(in the rows, 128 means zero)
One turn sends every row of this set to another row. A few are shown first. Where does it send the rows asked after them?
Vemul: [128 124 147 119 143 118  92 142 160  97 116 111  94 130 162 113 117 159
 172 141]
govi: [140 136 151 153 124 121 121 165 141 176 111 121  73 131 145 157 119 162
 145 138]
gup: [150 109 144 128 135 144 123 123 135 149  96 132  86 133 114 155  89 156
 113 146]
mas: [138 105 125 137 140 115 130 122 150 164 113 130  96 108  91 129 103 169
 123 131]
Bala: [155 134 130 146 157 136 159 139 115  82 125 127  93 146 109 146 158 167
 162 130]
gubov: [137 113 131 161 114 112 126 151 127  85 131 108 107 103 152 126 163 180
 163 111]
nelip: [151 119 131 141 127 149 132  94 109  93 143 109  83 121 180 142 140 172
 123 136]
mus: [148 130 113 137  96 116 123 122 110 129 124 133  80 141 115 136  72 133
 149 158]
zeso: [156 131 120 125 134 145 131 123 129  93 153  82  93 109 174 141 125 175
 118 130]
miza: [124 124 170 108 136 144 117 144 143 106 127 117  97 110 163 105 116 166
 166 129]
Zemo: [125 119 168 125 130 136 122 133 149 100 136 144  70 105 156 120 129 174
 165 108]
bugi: [156 128 117 139 157 134 146 149 123  86 123 124 106 147 112 145 160 172
 168 145]
lede: [134 123 141 142  84 114 132 121 106 147 118 116 106 140  99 110 111 139
 146 144]
mava: [158 127 112 123  80 126 124 158 137 132 136 136  73 121 105 162  87 152
 142 137]
fepon: [143 107 112 150 122 124 117  94 124 106 144 110  99 118 166 131 169 183
 137 140]
saru: [128 115 141 160 125 127 137 126  96  82 129 118 103 107 168 111 140 166
 168 129]
fesi: [150 119 114 141 124 124 119 170 137  69 133 102  99 107 166 152 133 177
 165 129]
laz: [144 128 113 142  82 143 131 130 105 125 140 107 107 125  97 112 124 156
 114 164]
fevab: [149 117 101 134 130 122 118 124 146 107 153  82 110 105 159 130 152 185
 131 133]
guvu: [154 139 127 138 164 142 165 144 111  85 134 120  96 134 112 136 140 166
 162 132]
Gilez: [127 118 145 137 136 109  98 131 167  94 128 138  67 123 155 126 128 170
 169 118]
tobi: [151 130  98 147  88 135 118 122 107 115 135 113  91 140 104 129 111 151
 114 177]
vopi: [145 122 122 142 136 138 130 145 105  71 134 111  94 112 181 135 109 159
 168 147]
fid: [128 137 139 157 139 116 130 147 126 184 127 129  70 117 145 131 105 158
 157 144]
Zolur: [155 134 111 130 165 139 154 154 120  90 133 117 108 134 111 139 145 171
 171 147]
Linol: [151 129 111 144  75 144 138 141 119 119 151 114  91 115  92 131 126 167
 104 141]
rike: [136  98 137 131 135 137 128 109 130 162 101 149  94 121 103 138 107 164
 128 151]
Mobo: [146 117 137 126  69 123 135 156 132 149 127 119 102 119  90 137 124 160
 137 123]
rofub: [150 118 135 132 140 122 125 136 155 150 106 116  89 122  98 149  87 159
 109 124]
guvis: [138 131 137 147 132 130 122 159 134 181 120 133  72 123 153 152 107 163
 156 155]
lodub: [157 133  99 151  82 139 122 130 120 107 145 123  75 129 103 145 112 160
 106 153]
Dudig: [129 141 153 163 129 111 130 152 136 180 119 114  74 125 140 136 115 158
 145 127]

rofub turns into gup
Dudig turns into govi
Zemo turns into Gilez
Now these:
Linol turns into lodub
mava turns into mus
gubov turns into fesi
nelip turns into fepon
bugi turns into Zolur

One turn sends every row of this set to another row. A few are shown first. Where does it send the rows asked after them?
kodan: [132 130 131 139  97 142 112  93 143 119 142 142]
gid: [ 99 109 120 104 126 147 132 156 100 130  90 122]
Suf: [132 123 109 131 103 132 104 104 161 118 116 137]
Nebe: [136 140 142 151 103 133 137  98 135 109 150 134]
Sito: [136 140 147 163 104 124 159 121 135 110 143 126]
buf: [133 133 131 162 110 111 163 145 153 110 114 116]
Kis: [139 139 131 162 114 112 160 119 147 100 129 116]
Zafep: [115 137 127 131 145 113 147 150  80 105 130 109]
totu: [119 109 103  85 127 125 126 157 118 142 102 124]
roso: [120 135 107 125  98 135 111 123 162 149 118 148]
vedu: [133 151 120 138 107 131 133  92 147 129 147 141]
laki: [140 132 116 140 107 129 119  89 153 106 132 133]
Vona: [131 155 132 157 110 115 170 130 144 127 138 126]
foz: [127 143 113 128 101 135 114 100 153 139 134 147]
tubi: [108 116 118  96 127 156 113 111  94 120 112 127]
zeguv: [116 134 112 133  98 128 125 149 164 152 107 143]
vide: [120 125 139 157  98 122 151 167 148 130 111 129]
finup: [117 135 119 116 143 125 117 115  81 102 140 121]
bak: [108 129 123 127 141 113 141 169  86 114 115 111]
penot: [134 133 126 114 140 110 175 141  98 116 132 104]
romot: [127 125 122 110 136 109 171 166 105 127 114 108]
nal: [139 135 124 106 140 116 162 113  94 110 144 112]
Rim: [117 138 120 145 102 119 148 161 158 148 109 136]
nepa: [127 123 122 155 106 113 148 159 161 122  99 122]
bati: [101 110 116  96 125 153 117 134 101 129  97 127]
Tabiz: [103 118 108 107 136 126 104 159  96 125 106 124]
saza: [115 124 125 104 131 153 128  98  87 109 125 123]
latag: [118 115 123 134  92 140 105 140 157 138 108 145]
kobip: [116 130 138 125 136 137 166 127  82 106 123 110]
vapev: [143 138 127 152 112 121 142  96 147 100 137 124]
Guris: [118 130 133 116 135 144 150 105  81 104 130 115]
rimo: [124 117 113 141 102 122 125 152 167 129  93 130]
fov: [102 122 115 117 137 119 123 173  93 122 106 118]
gupa: [112 128 111 106 140 131 101 118  88 111 131 126]
Vazol: [128 135 148 165 102 120 164 150 139 119 128 124]
Tesiz: [102 117 129 117 130 139 155 164  94 125  93 114]
naku: [135 156 129 150 110 122 154 105 143 124 148 132]
bage: [125 117 107 131 100 129 106 129 167 128 101 136]
Sut: [123 113 100  79 127 132 111 129 114 136 114 129]
Fofog: [125 121 123 130  93 145 100 111 151 130 125 147]
kolon: [121 114 113  99 130 117 150 172 114 137 102 115]
Pariv: [109 124 136 125 134 136 169 150  86 114 107 110]
zepan: [137 129 114  94 137 126 137  99  99 114 145 120]
zagiz: [123 147 129 155 107 114 167 154 150 137 121 128]
Rivi: [119 139 126 126 146 117 136 128  78 100 140 114]
vute: [116 117 129 144  93 131 126 162 156 140 103 138]
nute: [132 120 105  83 131 132 117 105 108 124 132 127]
tipab: [107 121 107 101 136 131  95 138  93 121 117 128]

penot turns into romot
Rim turns into zeguv
laki turns into vapev
Now these:
Fofog turns into kodan
Rivi turns into Zafep
Tesiz turns into gid

